(in the rows, 128 means zero)
Each path is a new rotation, seen through one point. The rows after it are directions, each followed by how far the rotation turns it, in deg/step (0 if it stays put).
Each turn is a multiple of 5 degrees from 10 to 175, or 0.
Each row of a path follows its step; steps can be skipped.
path 1
step 0: [125 129 129 126 123 138 128 123 114 133 134 121 123 127 135 136 127 122
 122 136 138 128 121 123 129 120 132 139 131 122 137 123 124 131 127]
step 1: [126 122 122 127 139 126 123 122 122 126 125 121 128 132 132 129 126 122
 117 123 142 133 115 133 134 134 129 138 122 121 134 126 129 127 126]
step 2: [130 123 123 126 125 125 124 135 121 125 132 127 121 135 122 126 126 120
 129 120 133 131 119 118 134 125 127 137 132 121 138 123 141 123 119]
step 3: [132 124 122 121 120 128 129 134 121 129 127 122 133 132 133 143 134 124
 124 119 131 134 126 126 134 125 126 136 132 128 142 119 128 130 137]
step 4: [132 123 125 130 120 126 125 127 131 129 134 119 120 126 131 132 140 127
 127 131 138 142 114 138 135 130 135 130 128 125 135 123 132 126 128]
step 5: [132 129 117 118 117 129 125 134 128 131 131 120 116 125 131 128 121 124
 122 129 137 127 122 134 136 135 120 133 136 125 136 129 128 124 121]
step 6: [128 126 123 124 121 126 126 132 118 135 127 117 133 123 140 128 122 115
 132 123 129 125 121 133 137 129 132 129 123 133 138 126 139 129 126]
step 7: [127 123 119 131 124 126 137 129 121 124 137 113 124 125 128 131 132 119
 128 130 142 124 119 124 126 124 136 130 129 135 138 127 126 132 125]
step 8: [126 122 122 131 124 126 127 132 124 122 125 127 126 137 137 131 116 123
 120 132 139 131 121 134 127 135 137 138 136 131 139 128 128 123 129]
step 9: [125 123 132 131 124 134 117 128 116 123 124 121 118 129 129 132 124 116
 127 128 128 129 112 131 126 123 124 131 134 126 137 126 137 126 129]
Speeds:
[125 131 127 127 130 127 129 127 125 128 131 127 129 127 129 129 134 129
 128 130 130 127 127 128 128 128 130 125 126 127 129 128 126 127 133] => 110
[126 126 127 130 128 129 129 127 126 126 135 128 125 129 127 128 131 127
 128 129 126 128 130 128 130 127 126 128 131 129 126 129 129 127 125] => 145
[132 127 126 128 125 130 131 128 127 130 130 126 128 126 129 124 127 129
 130 126 127 126 128 132 128 128 130 127 129 127 126 130 126 128 129] => 45
path 2
step 0: [129 140 131 129 123 124 140 130 130 123 134 131 132 129 118 127 125 128
 136 133 130 129 130 135 138 130 129 129 135 133 133 126 130 125 129]
step 1: [135 136 125 128 128 123 134 126 132 124 135 133 128 124 128 124 121 115
 130 131 131 133 126 124 138 126 128 124 129 123 135 124 137 131 122]
step 2: [130 136 127 121 123 127 132 123 136 121 133 134 137 123 126 132 125 124
 129 139 123 134 127 129 132 133 118 126 131 130 133 126 127 132 132]
step 3: [131 136 129 137 127 125 128 123 132 122 133 126 129 126 126 123 129 119
 132 138 125 128 128 132 134 126 123 127 140 136 129 119 130 127 124]
step 4: [126 132 125 130 128 121 135 125 133 126 137 121 138 132 125 125 123 121
 127 136 123 128 129 124 136 135 122 125 123 126 130 124 135 128 122]
step 5: [128 134 124 129 126 132 128 127 135 120 139 132 141 122 132 126 122 124
 134 134 123 127 122 129 132 123 123 125 130 134 123 128 130 122 125]
step 6: [129 128 132 137 128 128 133 121 135 121 137 124 134 125 125 126 129 128
 127 129 127 134 128 120 138 129 120 127 135 128 131 122 126 117 126]
step 7: [118 137 128 135 125 129 122 121 131 128 139 129 130 126 128 130 125 125
 136 129 122 126 122 122 135 133 122 123 125 127 133 128 132 128 120]
step 8: [131 137 139 130 120 132 128 129 126 124 134 127 140 128 123 127 123 129
 136 130 123 130 131 128 133 124 121 122 124 129 130 126 129 118 129]
step 9: [130 131 130 135 127 131 126 117 131 128 140 127 133 127 125 125 122 120
 138 125 131 131 129 123 134 127 130 128 136 120 130 127 134 121 131]
Speeds:
[127 130 128 126 126 131 128 130 128 129 128 130 131 127 128 130 128 129
 130 130 126 129 125 129 126 127 125 128 126 132 126 132 127 131 130] => 130
path 3
step 0: [124 112 128 128 127 128 126 128 125 120 122 136 136 129 129 119 124 128
 129 134 130 127 138 130 136 120 135 118 127 122 126 124 120 130 138]
step 1: [128 124 119 133 130 127 112 142 116 125 130 129 125 127 126 126 126 124
 129 126 123 133 134 120 126 127 122 121 137 126 128 132 137 131 122]
step 2: [127 142 125 125 146 130 122 123 127 122 133 130 120 121 129 129 135 128
 123 129 128 122 130 131 128 131 135 124 133 123 134 140 126 124 124]
step 3: [122 123 134 128 134 119 133 120 125 123 127 124 129 134 137 137 132 129
 127 116 125 127 120 132 129 116 135 126 131 131 125 136 132 127 139]
step 4: [117 127 122 124 126 111 122 138 136 128 129 131 134 128 128 135 124 129
 126 131 126 133 117 132 126 130 121 121 125 126 122 125 119 130 131]
step 5: [136 126 124 117 122 129 134 132 114 120 122 131 129 117 132 127 126 134
 123 134 129 132 124 129 127 140 130 121 127 135 123 132 124 125 120]
step 6: [130 124 138 117 126 127 129 124 122 126 129 133 127 127 127 120 119 125
 138 123 120 118 129 121 120 129 135 124 130 116 135 132 126 125 128]
step 7: [130 129 122 124 131 129 132 127 133 132 132 123 120 130 128 126 128 133
 130 120 115 131 129 125 140 127 116 122 139 115 127 127 129 133 134]
step 8: [124 129 127 130 145 131 133 141 130 123 124 136 133 121 131 129 130 127
 129 125 125 126 125 130 145 130 134 136 125 127 120 126 127 134 124]
step 9: [120 125 130 126 129 127 127 137 126 110 121 129 124 137 137 125 119 129
 130 125 139 125 130 128 124 124 125 133 137 135 130 135 122 130 127]
Speeds:
[126 130 127 129 128 131 130 126 125 129 130 129 126 132 127 127 127 129
 131 129 127 125 128 130 124 130 129 129 129 130 126 132 126 127 128] => 100
path 4
step 0: [128 136 120 132 135 131 127 122 133 126 121 128 123 128 131 124 125 132
 122 131 131 124 125 130 123 115 122 127 124 128 130 125 127 113 135]
step 1: [125 118 125 133 138 127 126 130 124 125 121 131 139 124 135 133 120 128
 125 133 128 132 125 124 125 123 131 131 119 123 136 132 135 123 125]
step 2: [138 123 126 119 132 132 127 129 127 123 119 132 134 125 122 131 130 128
 129 127 125 131 117 140 125 126 128 124 128 131 139 123 130 133 132]
step 3: [131 126 129 124 137 130 137 124 133 117 128 125 126 133 123 125 127 121
 120 131 129 130 124 132 123 120 117 132 124 128 122 119 130 121 129]
step 4: [126 127 128 128 144 128 126 126 124 128 120 129 133 124 129 137 124 121
 126 130 129 130 127 126 135 133 125 130 121 138 125 130 136 120 122]
step 5: [131 125 129 126 137 127 131 129 126 132 108 131 136 121 125 121 135 131
 128 128 129 127 127 134 125 127 125 121 133 131 124 127 132 134 132]
step 6: [126 128 126 131 126 127 145 131 132 121 123 131 134 129 125 124 125 120
 120 139 133 126 127 132 130 121 125 134 136 132 128 127 130 128 127]
step 7: [117 128 132 120 128 135 121 128 130 127 122 129 133 119 131 132 121 120
 124 135 135 124 126 133 138 130 125 124 126 135 127 124 127 123 125]
step 8: [125 128 134 136 129 139 128 127 128 129 116 123 130 116 125 121 131 121
 130 129 125 125 126 132 120 126 128 118 127 126 126 128 133 123 133]
step 9: [128 129 121 134 127 125 133 132 130 118 124 130 130 119 129 129 129 122
 126 143 131 135 121 128 121 131 129 129 139 123 131 130 131 121 123]
Speeds:
[132 125 131 127 127 128 129 130 128 130 126 127 127 128 131 127 129 128
 128 129 128 128 125 129 133 127 126 128 129 127 128 129 130 123 128] => 0
[125 128 126 129 127 128 130 128 128 132 126 129 130 129 131 127 126 132
 127 129 129 126 130 129 131 124 129 129 128 130 129 128 126 129 130] => 60
[130 128 127 130 129 125 128 129 127 127 124 131 130 127 127 126 129 130
 128 129 127 128 129 129 128 131 131 129 129 122 130 130 130 130 127] => 95
path 5
step 0: [127 132 126 132 130 134 133 125 118 133 133 138 125 132 133 120 127 137
 125 131 124 133 123 130 122 127 130 119 133 117 125 124 131 122 124]
step 1: [128 133 133 130 131 133 120 130 137 129 125 136 125 126 133 132 132 125
 132 134 137 129 124 115 119 127 119 123 129 127 134 120 126 129 128]
step 2: [128 132 130 120 128 133 128 138 126 125 124 116 127 131 120 128 133 134
 120 141 132 127 126 123 131 128 126 140 132 125 126 126 130 123 128]
step 3: [133 132 124 125 125 127 142 131 133 129 128 132 118 139 131 129 132 126
 132 126 122 131 124 132 127 139 127 130 136 129 127 129 130 119 121]
step 4: [116 119 122 129 125 131 131 128 134 123 128 126 123 126 129 130 134 116
 132 130 137 130 127 129 119 126 128 124 121 125 135 133 122 120 128]
step 5: [125 118 132 127 136 134 132 134 120 128 131 124 127 126 129 122 133 135
 125 130 120 121 122 131 127 129 121 131 123 112 130 130 127 130 132]
step 6: [132 129 130 126 123 126 131 126 139 139 116 134 130 122 126 130 137 133
 134 124 119 130 123 128 120 131 124 127 135 124 129 123 125 131 132]
step 7: [123 131 114 125 125 130 127 127 129 127 119 119 133 134 117 130 136 129
 125 135 131 131 131 122 126 129 124 122 120 131 133 129 125 135 129]
step 8: [133 137 121 138 138 121 134 134 126 125 137 124 128 135 128 127 134 133
 131 134 120 126 130 131 132 133 130 126 127 122 125 130 126 123 135]
step 9: [125 128 132 136 127 132 129 123 138 126 128 133 136 126 125 128 132 128
 143 129 138 129 118 131 126 134 133 121 130 124 121 132 123 124 127]
Speeds:
[129 128 128 128 130 128 128 131 126 130 128 125 131 129 131 127 127 128
 126 126 127 130 128 129 130 130 130 129 132 125 125 128 126 127 131] => 125
path 6
step 0: [124 122 122 131 128 120 122 134 123 128 131 118 139 130 138 132 125 132
 130 122 132 135 117 128 127 140 130 120 122 127 126 133 126 134 132]
step 1: [122 124 122 123 128 138 123 131 114 131 132 127 124 127 131 127 138 130
 131 133 130 130 129 118 123 140 121 126 127 124 123 129 137 135 127]
step 2: [120 123 128 129 133 140 120 124 131 133 136 127 127 124 144 134 133 130
 138 123 126 133 120 135 126 127 124 128 122 131 127 130 125 125 130]
step 3: [126 122 122 128 129 122 122 115 125 129 131 124 134 128 138 119 133 140
 132 129 128 122 125 120 128 136 119 123 127 121 130 125 122 125 132]
step 4: [121 125 131 123 122 134 134 123 117 129 123 122 125 124 141 130 135 142
 129 129 130 125 128 126 128 130 136 125 120 134 124 130 128 136 131]
step 5: [120 131 130 126 120 138 127 127 126 125 138 128 125 131 135 126 126 131
 138 134 132 120 115 124 122 128 122 127 129 134 127 120 121 126 124]
step 6: [123 132 129 129 129 115 127 124 123 129 131 127 129 120 144 127 132 131
 121 133 124 127 111 133 128 126 127 123 125 122 124 123 127 131 125]
step 7: [125 121 133 123 121 128 124 129 118 127 133 133 133 123 130 125 128 130
 129 139 122 116 122 119 128 126 128 125 120 126 124 138 129 135 138]
step 8: [123 133 137 124 136 126 131 131 121 137 135 128 124 122 130 130 132 128
 144 135 134 121 120 137 124 131 134 124 127 130 125 127 126 128 131]
step 9: [130 119 128 122 122 121 121 124 122 124 132 129 127 117 133 117 126 127
 132 128 124 125 120 135 121 129 125 121 138 130 118 130 127 122 129]
Speeds:
[125 129 129 125 129 131 130 127 129 130 130 129 125 130 127 131 126 129
 130 130 129 130 127 128 127 128 129 132 130 127 127 130 128 125 128] => 115
[127 130 129 129 130 126 125 130 130 126 128 127 128 132 129 126 130 129
 129 129 126 129 132 127 126 124 130 129 131 128 126 129 127 130 128] => 0
path 7
step 0: [123 126 134 129 120 120 121 115 131 133 128 127 126 130 131 125 131 138
 137 123 125 125 124 129 125 130 130 127 129 116 125 132 140 125 125]
step 1: [128 124 136 133 122 135 125 128 122 123 117 145 125 137 132 121 131 126
 131 125 128 127 130 125 125 126 132 120 127 126 122 126 130 129 122]
step 2: [134 126 126 133 133 136 122 129 125 131 127 133 139 128 130 129 141 132
 137 127 119 132 132 135 132 136 135 126 129 123 132 126 136 124 121]
step 3: [123 131 135 124 129 129 127 119 134 129 126 135 132 138 137 129 137 123
 117 130 114 130 124 130 128 128 129 132 121 124 128 122 127 123 127]
step 4: [129 129 129 135 131 136 126 126 125 125 123 129 132 128 125 124 140 123
 124 142 128 129 132 125 124 123 131 124 137 123 133 117 124 128 138]
step 5: [126 135 113 135 136 132 127 122 131 130 126 123 128 127 130 122 129 130
 130 130 122 121 126 136 123 127 132 142 122 121 128 122 128 126 130]
step 6: [125 129 130 131 127 128 126 124 129 120 132 126 123 126 131 115 136 118
 128 126 129 117 120 124 127 124 124 124 118 129 136 127 121 121 135]
step 7: [127 129 120 143 137 128 127 123 123 130 136 129 129 129 133 135 124 123
 135 130 136 118 122 121 129 130 134 122 131 124 132 128 129 130 132]
step 8: [134 131 125 132 130 127 135 129 130 129 129 140 126 128 127 134 127 123
 132 114 124 120 122 127 129 126 131 138 122 133 136 130 116 128 125]
step 9: [143 128 130 128 129 125 131 128 129 134 134 126 128 131 127 136 134 123
 127 129 131 128 129 122 137 125 121 122 120 130 142 128 131 133 137]
Speeds:
[126 126 126 127 126 130 129 132 130 125 127 128 129 124 127 130 124 128
 124 128 128 128 128 127 127 130 124 128 130 127 129 129 131 127 127] => 0
[124 128 126 127 128 128 128 128 127 129 129 129 130 129 128 128 125 129
 124 127 128 128 128 125 129 127 132 130 123 127 126 127 130 130 127] => 155
path 8
step 0: [130 129 128 123 123 122 124 133 126 137 127 126 137 120 126 135 129 129
 134 124 124 122 136 124 121 132 133 127 115 127 129 123 109 131 128]
step 1: [138 123 136 127 120 139 131 130 122 128 126 130 136 113 134 123 126 130
 129 129 126 122 134 137 129 140 135 131 125 125 127 127 121 129 131]
step 2: [131 127 132 131 125 129 135 131 124 130 128 121 136 120 131 134 121 132
 135 125 133 135 136 130 133 136 125 121 128 128 144 115 126 131 138]
step 3: [130 131 134 135 130 116 127 134 128 126 126 122 140 121 132 135 131 127
 126 129 126 129 136 139 125 137 133 132 118 137 136 128 132 136 125]
step 4: [135 137 127 125 124 128 118 119 126 121 134 125 140 119 130 127 118 120
 136 137 124 124 134 132 126 132 131 130 127 132 135 121 128 130 126]
step 5: [130 124 131 122 130 127 127 135 123 125 135 128 134 114 122 136 121 130
 132 129 128 134 129 124 126 133 135 135 125 134 134 117 121 118 117]
step 6: [132 136 128 130 128 139 120 137 125 134 135 134 136 118 129 129 119 134
 119 123 122 131 134 130 136 136 126 129 117 133 133 127 127 129 123]
step 7: [128 141 132 131 124 126 124 129 117 132 125 127 129 113 138 136 123 129
 127 136 123 133 123 129 126 131 124 126 120 130 129 118 120 126 137]
step 8: [124 130 127 126 126 129 136 129 122 130 119 124 138 122 131 124 129 130
 132 136 124 129 137 133 125 138 125 125 111 130 127 118 125 120 118]
step 9: [125 131 135 127 123 135 132 131 127 132 138 133 138 121 136 125 118 129
 135 128 132 130 136 134 113 127 131 128 120 128 131 120 128 135 128]
Speeds:
[128 129 129 129 128 127 130 131 127 129 128 127 128 132 127 125 128 124
 128 125 128 130 129 128 129 127 131 126 127 132 129 127 126 125 128] => 125
path 9
step 0: [127 119 136 126 135 134 129 124 133 127 129 131 127 129 133 114 131 135
 135 131 135 131 135 131 124 117 126 124 120 128 125 128 126 117 130]
step 1: [119 132 123 128 140 134 133 127 126 126 135 128 128 122 131 137 127 119
 127 129 135 120 124 137 131 126 142 131 132 128 124 132 129 135 129]
step 2: [140 140 123 136 121 123 125 129 128 123 132 124 129 123 117 134 130 124
 134 121 131 126 124 121 126 133 120 130 135 129 134 126 130 123 131]
step 3: [132 125 125 128 125 124 126 135 133 129 128 132 141 138 127 116 117 133
 122 136 120 130 127 126 130 126 126 124 114 126 129 125 126 124 128]
step 4: [118 120 137 120 130 131 126 132 129 134 126 132 133 125 133 136 138 129
 122 122 122 137 128 130 131 127 130 134 130 132 117 129 132 138 127]
step 5: [126 126 130 133 123 124 134 118 129 125 127 126 116 132 122 127 143 134
 130 123 142 127 125 127 129 127 127 126 131 129 139 134 124 129 127]
step 6: [132 132 129 131 138 131 128 126 129 128 129 119 126 129 126 115 120 120
 123 144 133 123 134 129 120 134 135 131 124 130 128 128 134 122 130]
step 7: [130 131 126 128 128 136 130 131 124 121 128 131 141 121 139 139 125 119
 134 117 125 128 132 127 129 133 128 130 122 127 119 124 122 125 132]
step 8: [125 125 122 130 124 121 129 131 130 134 139 139 126 124 118 131 129 136
 140 125 122 129 116 132 131 126 122 127 123 129 136 130 128 125 126]
step 9: [129 129 138 129 132 121 121 132 135 131 129 125 137 135 121 123 126 129
 116 134 134 131 129 132 131 117 129 124 140 129 126 127 134 129 128]
Speeds:
[128 127 130 130 128 129 130 130 129 124 130 127 124 130 130 128 130 129
 127 129 130 128 126 130 126 124 128 128 130 128 126 129 131 129 128] => 80
path 10
step 0: [135 130 127 131 132 123 126 129 133 132 128 125 117 137 126 129 127 118
 126 129 132 128 129 139 130 119 124 125 116 125 142 132 126 128 136]
step 1: [131 127 124 138 130 126 121 130 131 128 132 115 127 134 128 122 113 131
 134 132 126 132 123 133 135 122 125 128 128 129 121 134 122 138 127]
step 2: [131 125 136 126 130 137 129 126 126 142 121 123 133 122 132 134 119 136
 136 123 130 128 121 131 134 126 130 122 128 125 125 132 120 122 117]
step 3: [130 136 128 123 134 143 123 127 124 131 127 133 128 137 129 131 133 126
 132 124 129 132 134 136 130 123 126 117 125 119 135 136 136 125 126]
step 4: [120 132 128 128 137 130 124 132 137 127 132 127 123 138 127 120 124 124
 138 134 128 119 133 131 125 133 123 121 135 118 127 131 124 139 131]
step 5: [120 123 133 121 131 123 132 139 130 136 129 121 126 124 139 130 125 128
 139 123 131 125 137 129 137 121 128 134 129 124 119 124 125 132 125]
step 6: [120 128 130 128 128 129 121 127 130 138 123 139 123 131 136 125 131 128
 128 120 129 140 134 121 135 117 133 130 124 125 133 133 125 121 124]
step 7: [122 136 122 128 128 131 127 129 135 123 124 126 118 131 131 135 123 119
 124 133 129 130 128 124 131 124 131 119 131 128 140 139 118 134 134]
step 8: [124 134 126 128 122 124 130 131 132 132 129 122 121 123 139 129 119 129
 136 137 127 126 121 145 132 123 132 126 130 131 121 132 129 131 135]
step 9: [131 128 129 136 125 121 127 126 132 139 122 125 128 127 134 127 129 133
 136 126 140 139 123 136 134 129 128 123 117 120 131 123 126 125 122]
Speeds:
[129 129 129 126 123 129 129 130 131 132 129 130 128 129 129 128 128 129
 126 124 131 128 127 127 127 128 126 127 126 128 128 128 131 127 126] => 110
[126 126 129 127 126 127 127 128 128 127 127 128 128 131 127 128 126 128
 126 128 127 130 131 132 127 130 125 126 131 132 129 128 126 131 128] => 110
[129 128 125 124 128 127 130 128 129 124 126 131 126 129 129 126 126 127
 128 128 128 125 126 132 127 129 128 128 128 125 129 129 130 128 130] => 90
path 11
step 0: [133 129 131 128 134 126 135 133 120 121 124 129 131 144 140 127 127 131
 131 126 132 129 131 131 126 131 126 122 132 124 129 125 118 128 129]
step 1: [128 138 126 125 140 128 128 127 130 130 123 130 131 129 131 129 119 130
 128 128 118 123 126 120 117 134 132 130 123 133 122 122 130 123 135]
step 2: [125 132 124 121 123 132 130 132 132 121 126 123 123 136 119 114 116 127
 126 125 127 133 132 134 123 134 128 124 129 130 127 128 135 130 124]
step 3: [124 123 138 136 125 124 130 126 129 123 122 135 128 130 136 118 123 132
 136 121 130 133 126 131 126 124 130 128 130 121 124 125 131 122 138]
step 4: [135 131 132 128 139 123 127 134 117 125 131 125 127 132 128 126 126 125
 131 123 132 119 128 127 126 134 114 125 126 132 123 123 133 128 135]
step 5: [129 133 132 121 131 130 139 132 131 120 128 131 122 133 137 126 119 127
 124 130 125 127 132 119 119 122 131 121 128 135 136 129 130 127 126]
step 6: [121 131 131 128 127 126 123 125 130 116 124 128 129 125 123 120 126 122
 136 126 123 131 133 122 119 134 130 136 136 129 124 123 135 123 126]
step 7: [127 120 126 132 129 131 133 130 129 121 134 129 120 133 125 123 130 124
 132 124 133 132 120 137 122 126 123 117 134 132 122 121 131 127 134]
step 8: [127 128 137 129 128 118 136 132 119 126 130 125 123 133 136 123 125 121
 129 128 125 123 120 117 124 128 128 131 126 124 127 124 120 131 136]
step 9: [123 134 126 124 141 127 134 125 129 131 128 119 126 125 123 121 125 123
 129 129 130 125 130 121 123 130 123 129 133 139 136 130 134 120 133]
Speeds:
[127 123 125 128 124 127 125 130 128 126 125 129 130 129 126 127 129 129
 130 130 128 128 126 128 125 126 125 127 127 127 129 130 128 128 131] => 90
[129 125 129 128 126 130 126 130 129 132 124 128 129 127 129 130 129 126
 125 126 128 127 126 126 131 129 128 126 130 126 128 129 130 126 125] => 0
